500 stands for zero in the data rows.
Here are some points, each followed by its number:
[504, 493, 545, 521, 471, 533, 502, 499, 493, 474, 484, 460, 637, 626, 478, 369] 0
[510, 502, 544, 524, 469, 526, 492, 493, 498, 473, 482, 464, 147, 226, 494, 804] 1
[513, 517, 517, 496, 463, 520, 491, 504, 521, 482, 474, 472, 603, 616, 509, 407] 2
[586, 470, 542, 502, 466, 522, 490, 510, 496, 474, 530, 417, 254, 337, 440, 877] 3
[512, 503, 538, 521, 465, 516, 499, 510, 517, 469, 482, 471, 625, 614, 408, 392] 4
[512, 514, 550, 505, 470, 518, 482, 498, 492, 467, 475, 462, 397, 177, 902, 506] 5
[514, 486, 550, 520, 474, 513, 512, 504, 489, 471, 495, 467, 653, 620, 431, 354] 6
[494, 505, 549, 522, 465, 516, 502, 495, 494, 468, 488, 455, 618, 663, 627, 456] 7
[500, 514, 528, 492, 483, 518, 504, 488, 517, 472, 487, 456, 570, 614, 387, 443] 8
[493, 501, 504, 509, 473, 514, 499, 490, 492, 492, 490, 476, 638, 600, 369, 430] 9
[527, 508, 532, 533, 468, 510, 487, 505, 485, 475, 477, 446, 655, 635, 459, 378] 10
[515, 507, 539, 528, 770, 307, 614, 542, 492, 471, 484, 458, 621, 608, 376, 414] 11
[517, 510, 537, 523, 473, 512, 495, 511, 484, 470, 477, 458, 581, 648, 580, 435] 12
[510, 497, 549, 528, 472, 518, 505, 494, 499, 472, 488, 463, 641, 661, 491, 372] 13
[490, 495, 565, 532, 466, 514, 503, 487, 479, 500, 555, 436, 453, 516, 588, 504] 14
[371, 430, 115, 358, 465, 527, 491, 493, 404, 888, 726, 999, 180, 375, 105, 530] 15
[506, 502, 540, 526, 639, 413, 563, 525, 491, 462, 481, 464, 240, 334, 492, 765] 16
[503, 522, 540, 533, 449, 518, 491, 503, 485, 488, 472, 453, 654, 598, 416, 363] 17
[517, 487, 545, 510, 484, 520, 502, 492, 501, 469, 483, 452, 630, 617, 399, 376] 18
[347, 461, 74, 351, 999, 139, 723, 573, 554, 759, 605, 954, 614, 476, 0, 462] 19
[513, 497, 529, 534, 463, 518, 485, 508, 510, 480, 472, 470, 495, 487, 601, 530] 20
[506, 509, 554, 525, 461, 531, 464, 500, 495, 472, 484, 463, 614, 563, 446, 403] 21
[503, 494, 547, 527, 470, 516, 495, 497, 503, 462, 499, 457, 617, 685, 600, 435] 22
[479, 537, 381, 413, 470, 504, 504, 499, 621, 502, 491, 523, 507, 585, 423, 353] 23
[501, 492, 539, 520, 467, 519, 503, 500, 501, 461, 482, 459, 638, 631, 465, 370] 24
[509, 479, 562, 512, 468, 534, 498, 492, 484, 505, 550, 482, 137, 102, 366, 956] 25
[612, 474, 543, 478, 471, 523, 487, 498, 497, 460, 560, 378, 311, 409, 400, 846] 26
[508, 519, 537, 497, 466, 522, 485, 493, 507, 468, 486, 466, 549, 572, 556, 393] 27
[507, 488, 543, 528, 462, 526, 493, 500, 508, 467, 484, 470, 642, 611, 392, 367] 28
[511, 483, 549, 515, 481, 509, 514, 495, 503, 466, 500, 459, 485, 405, 733, 507] 29
[507, 492, 536, 517, 472, 521, 497, 495, 522, 480, 461, 466, 214, 30, 743, 779] 30
[513, 506, 553, 520, 468, 527, 499, 488, 495, 463, 489, 446, 590, 565, 399, 444] 31
[507, 501, 550, 523, 466, 518, 497, 490, 496, 463, 471, 454, 535, 635, 615, 481] 32
[512, 509, 550, 522, 470, 515, 488, 494, 501, 470, 483, 446, 638, 617, 410, 380] 33
[502, 449, 500, 474, 459, 520, 493, 509, 392, 724, 746, 764, 252, 0, 514, 554] 34
[503, 498, 544, 527, 462, 525, 490, 506, 491, 474, 485, 454, 650, 626, 476, 378] 35
[504, 504, 527, 514, 472, 514, 489, 493, 503, 483, 491, 466, 628, 610, 404, 382] 36
[494, 511, 549, 541, 999, 48, 765, 589, 503, 466, 472, 467, 259, 219, 389, 878] 37
[527, 494, 536, 513, 476, 520, 497, 497, 494, 479, 502, 434, 498, 522, 627, 501] 38
[511, 495, 540, 533, 463, 517, 486, 512, 494, 470, 483, 462, 652, 606, 424, 372] 39
[508, 501, 538, 525, 999, 137, 725, 574, 498, 490, 469, 454, 169, 205, 450, 915] 40
[507, 506, 555, 521, 465, 531, 487, 497, 487, 467, 470, 458, 658, 649, 475, 377] 41
[513, 495, 552, 515, 472, 523, 497, 489, 491, 504, 534, 479, 78, 158, 402, 999] 42
[506, 525, 460, 471, 465, 518, 490, 504, 575, 502, 484, 514, 465, 499, 592, 470] 43
[504, 502, 551, 530, 469, 521, 489, 490, 509, 467, 491, 457, 641, 619, 437, 359] 44
[502, 494, 551, 524, 472, 524, 496, 496, 502, 463, 494, 462, 521, 557, 591, 472] 45
[510, 495, 552, 507, 482, 523, 509, 491, 493, 475, 487, 463, 619, 697, 608, 438] 46
[509, 505, 556, 527, 474, 515, 499, 488, 487, 474, 485, 444, 630, 612, 366, 424] 47
[509, 504, 550, 531, 459, 520, 493, 506, 498, 478, 482, 469, 645, 646, 475, 369] 48
[509, 505, 550, 530, 459, 519, 494, 505, 499, 477, 481, 468, 633, 647, 496, 383] 49
[586, 457, 548, 500, 480, 525, 495, 501, 495, 481, 549, 432, 330, 485, 329, 804] 50
[536, 493, 544, 514, 466, 516, 475, 496, 470, 495, 520, 465, 560, 494, 520, 498] 51
Which point above is nearest to each new point? Its number follows each.
[338, 471, 23, 321, 999, 138, 723, 573, 585, 768, 607, 975, 574, 417, 0, 484] 19
[517, 507, 537, 513, 471, 519, 492, 503, 492, 484, 469, 456, 382, 192, 908, 528] 5
[532, 469, 552, 507, 478, 506, 520, 507, 428, 576, 629, 564, 108, 0, 276, 692] 25
[571, 489, 553, 494, 776, 322, 607, 533, 495, 466, 491, 453, 205, 274, 541, 779] 16
[507, 495, 534, 529, 462, 512, 497, 494, 497, 470, 477, 448, 251, 133, 960, 509] 5
[579, 464, 548, 510, 459, 507, 503, 510, 503, 455, 548, 404, 545, 505, 548, 495] 51
[508, 502, 549, 524, 466, 516, 497, 492, 494, 466, 472, 453, 554, 641, 606, 474] 32
[510, 512, 554, 512, 465, 517, 492, 495, 504, 474, 485, 464, 578, 550, 537, 451] 27
[518, 524, 460, 440, 464, 594, 276, 441, 511, 474, 471, 467, 353, 93, 955, 525] 5
[519, 495, 554, 509, 523, 497, 507, 503, 500, 469, 495, 460, 532, 622, 603, 489] 32
[503, 494, 541, 512, 473, 524, 516, 494, 502, 468, 478, 474, 538, 654, 618, 457] 32
[514, 500, 553, 518, 463, 522, 502, 492, 472, 519, 503, 507, 352, 466, 145, 744] 50
[595, 479, 537, 505, 894, 226, 651, 564, 481, 501, 475, 468, 221, 315, 547, 810] 40
[504, 503, 554, 530, 472, 522, 487, 487, 512, 466, 494, 456, 641, 615, 429, 355] 44
[648, 438, 558, 476, 457, 515, 499, 502, 369, 674, 815, 612, 208, 203, 173, 562] 34
[507, 490, 540, 528, 464, 504, 506, 496, 512, 475, 488, 451, 283, 154, 939, 500] 5
[508, 496, 540, 508, 464, 537, 467, 495, 496, 475, 482, 460, 352, 479, 421, 742] 50
[503, 494, 552, 523, 511, 495, 519, 502, 505, 459, 476, 472, 136, 0, 926, 686] 30
[522, 514, 560, 519, 469, 521, 491, 503, 491, 478, 483, 464, 160, 208, 419, 832] 1
[347, 494, 104, 362, 474, 506, 511, 494, 462, 900, 645, 999, 369, 293, 33, 587] 15
[504, 510, 550, 504, 484, 520, 504, 487, 501, 467, 486, 446, 580, 618, 382, 455] 8
[502, 500, 545, 526, 463, 524, 492, 504, 493, 474, 485, 454, 648, 628, 476, 376] 35
[508, 504, 549, 512, 471, 515, 506, 501, 491, 462, 474, 454, 205, 256, 465, 817] 1
[477, 510, 438, 471, 461, 516, 503, 505, 585, 491, 488, 514, 499, 533, 562, 467] 43
[383, 454, 152, 377, 470, 515, 496, 499, 529, 659, 559, 782, 678, 517, 326, 463] 23
[507, 491, 540, 526, 464, 505, 507, 497, 511, 473, 488, 451, 251, 123, 964, 514] 5
[507, 508, 547, 532, 462, 524, 494, 491, 504, 467, 473, 456, 622, 552, 361, 541] 31
[348, 436, 46, 332, 473, 518, 498, 501, 422, 893, 704, 999, 148, 447, 314, 497] 15
[511, 504, 545, 514, 470, 531, 497, 499, 500, 463, 476, 461, 165, 58, 999, 516] 5
[491, 491, 560, 520, 466, 521, 512, 487, 507, 465, 496, 462, 556, 532, 617, 487] 45
[398, 426, 161, 391, 467, 513, 488, 497, 411, 859, 724, 994, 409, 326, 0, 559] 15
[516, 511, 537, 520, 473, 512, 495, 510, 487, 470, 478, 459, 582, 648, 570, 428] 12
[605, 477, 536, 503, 949, 188, 670, 571, 480, 505, 473, 468, 178, 277, 570, 851] 40
[492, 563, 174, 272, 466, 621, 201, 421, 607, 510, 473, 509, 268, 287, 721, 626] 43
[502, 485, 546, 517, 475, 524, 512, 491, 503, 470, 490, 464, 202, 310, 490, 768] 1
[513, 502, 541, 506, 469, 511, 500, 505, 495, 457, 478, 455, 624, 567, 533, 450] 2
[316, 467, 0, 282, 484, 523, 497, 492, 434, 932, 670, 999, 380, 415, 0, 498] 15
[391, 477, 145, 384, 466, 506, 491, 506, 527, 612, 527, 691, 700, 513, 402, 464] 23
[501, 519, 443, 442, 465, 546, 439, 481, 557, 484, 494, 487, 527, 602, 423, 389] 23
[474, 501, 445, 496, 470, 518, 497, 503, 503, 534, 509, 578, 442, 566, 322, 568] 8
[525, 492, 532, 533, 462, 512, 503, 506, 491, 470, 486, 452, 619, 602, 352, 415] 47
[487, 508, 507, 494, 480, 520, 504, 488, 497, 479, 489, 467, 576, 607, 382, 452] 8
[455, 538, 326, 387, 473, 521, 507, 504, 651, 509, 502, 569, 478, 521, 512, 432] 23
[508, 506, 554, 524, 464, 529, 486, 498, 488, 469, 471, 458, 592, 559, 540, 413] 27
[494, 499, 549, 501, 474, 528, 522, 492, 499, 464, 492, 467, 391, 520, 425, 664] 50
[513, 500, 528, 493, 474, 523, 483, 493, 497, 470, 487, 464, 360, 510, 381, 748] 50
[320, 444, 0, 306, 466, 524, 492, 493, 445, 983, 695, 999, 46, 458, 462, 529] 15
[499, 506, 542, 509, 673, 378, 584, 526, 496, 469, 471, 446, 629, 602, 396, 394] 11
[351, 484, 105, 362, 472, 506, 510, 495, 456, 899, 655, 999, 373, 301, 19, 582] 15
[327, 455, 12, 329, 999, 89, 753, 583, 561, 797, 622, 999, 624, 457, 0, 457] 19
[350, 461, 74, 352, 999, 107, 740, 579, 552, 761, 604, 952, 598, 465, 0, 475] 19
[501, 485, 539, 522, 470, 515, 512, 507, 505, 460, 494, 472, 533, 625, 672, 496] 32
[512, 520, 530, 495, 463, 526, 490, 493, 497, 475, 470, 444, 571, 527, 575, 488] 45
[554, 483, 544, 513, 703, 359, 598, 529, 498, 465, 485, 467, 283, 382, 536, 746] 16
[511, 504, 541, 518, 469, 528, 486, 492, 499, 473, 482, 464, 197, 260, 507, 768] 1
[475, 523, 426, 446, 474, 524, 500, 496, 580, 497, 512, 542, 499, 622, 475, 375] 23
[469, 501, 433, 493, 470, 517, 496, 503, 506, 540, 514, 594, 415, 559, 304, 593] 8
[502, 506, 552, 518, 469, 550, 411, 470, 495, 463, 482, 454, 243, 86, 954, 565] 5
[488, 540, 378, 397, 454, 557, 409, 476, 580, 495, 488, 502, 609, 525, 523, 372] 23
[498, 497, 550, 523, 474, 519, 509, 496, 481, 500, 525, 456, 426, 461, 548, 523] 14
[387, 437, 166, 376, 468, 526, 491, 494, 415, 840, 699, 974, 227, 409, 163, 520] 15
[504, 496, 536, 528, 457, 520, 502, 499, 506, 477, 463, 471, 335, 141, 933, 515] 5
[501, 493, 551, 525, 473, 525, 495, 496, 502, 461, 494, 463, 506, 543, 603, 484] 45
[462, 462, 440, 455, 472, 527, 498, 492, 391, 736, 726, 790, 442, 103, 28, 567] 34
[495, 563, 214, 285, 454, 714, 0, 317, 551, 490, 422, 494, 662, 578, 266, 533] 23
[523, 495, 538, 529, 465, 513, 490, 506, 502, 468, 493, 454, 587, 573, 389, 446] 31
[341, 439, 27, 331, 461, 519, 497, 499, 428, 914, 694, 999, 166, 452, 295, 501] 15
[511, 495, 550, 509, 480, 524, 507, 492, 494, 476, 484, 462, 568, 612, 612, 489] 32
[501, 464, 507, 493, 455, 512, 496, 502, 388, 694, 711, 700, 238, 0, 299, 597] 34
[511, 515, 537, 530, 455, 504, 498, 505, 485, 491, 472, 458, 539, 478, 595, 546] 20
[509, 497, 540, 510, 465, 534, 470, 495, 496, 475, 482, 460, 381, 495, 414, 706] 50
[502, 485, 548, 510, 478, 533, 511, 490, 498, 456, 484, 466, 432, 362, 785, 500] 29
[206, 549, 0, 217, 481, 533, 501, 483, 545, 934, 660, 999, 617, 559, 385, 422] 15
[509, 528, 471, 444, 475, 530, 469, 477, 526, 475, 485, 463, 669, 586, 480, 396] 2
[507, 499, 542, 515, 475, 521, 513, 493, 489, 476, 478, 446, 391, 255, 858, 512] 5
[572, 468, 548, 511, 460, 508, 500, 508, 501, 456, 539, 409, 553, 508, 550, 494] 51
[503, 487, 539, 522, 470, 515, 511, 507, 503, 461, 493, 471, 544, 624, 636, 487] 32
[580, 457, 564, 485, 467, 528, 506, 480, 507, 509, 612, 448, 336, 470, 81, 740] 50
[511, 506, 543, 535, 459, 517, 494, 512, 483, 463, 468, 458, 591, 555, 396, 446] 31
[514, 488, 538, 526, 999, 138, 718, 576, 542, 485, 476, 476, 0, 0, 999, 983] 40
[375, 455, 188, 395, 471, 529, 503, 501, 501, 640, 555, 768, 703, 489, 209, 479] 23
[499, 504, 544, 530, 453, 524, 500, 510, 497, 486, 482, 465, 504, 569, 578, 466] 45
[507, 499, 543, 515, 470, 524, 497, 503, 494, 473, 479, 451, 569, 648, 597, 442] 12
[507, 525, 460, 471, 463, 515, 501, 506, 575, 500, 483, 520, 481, 554, 485, 481] 43
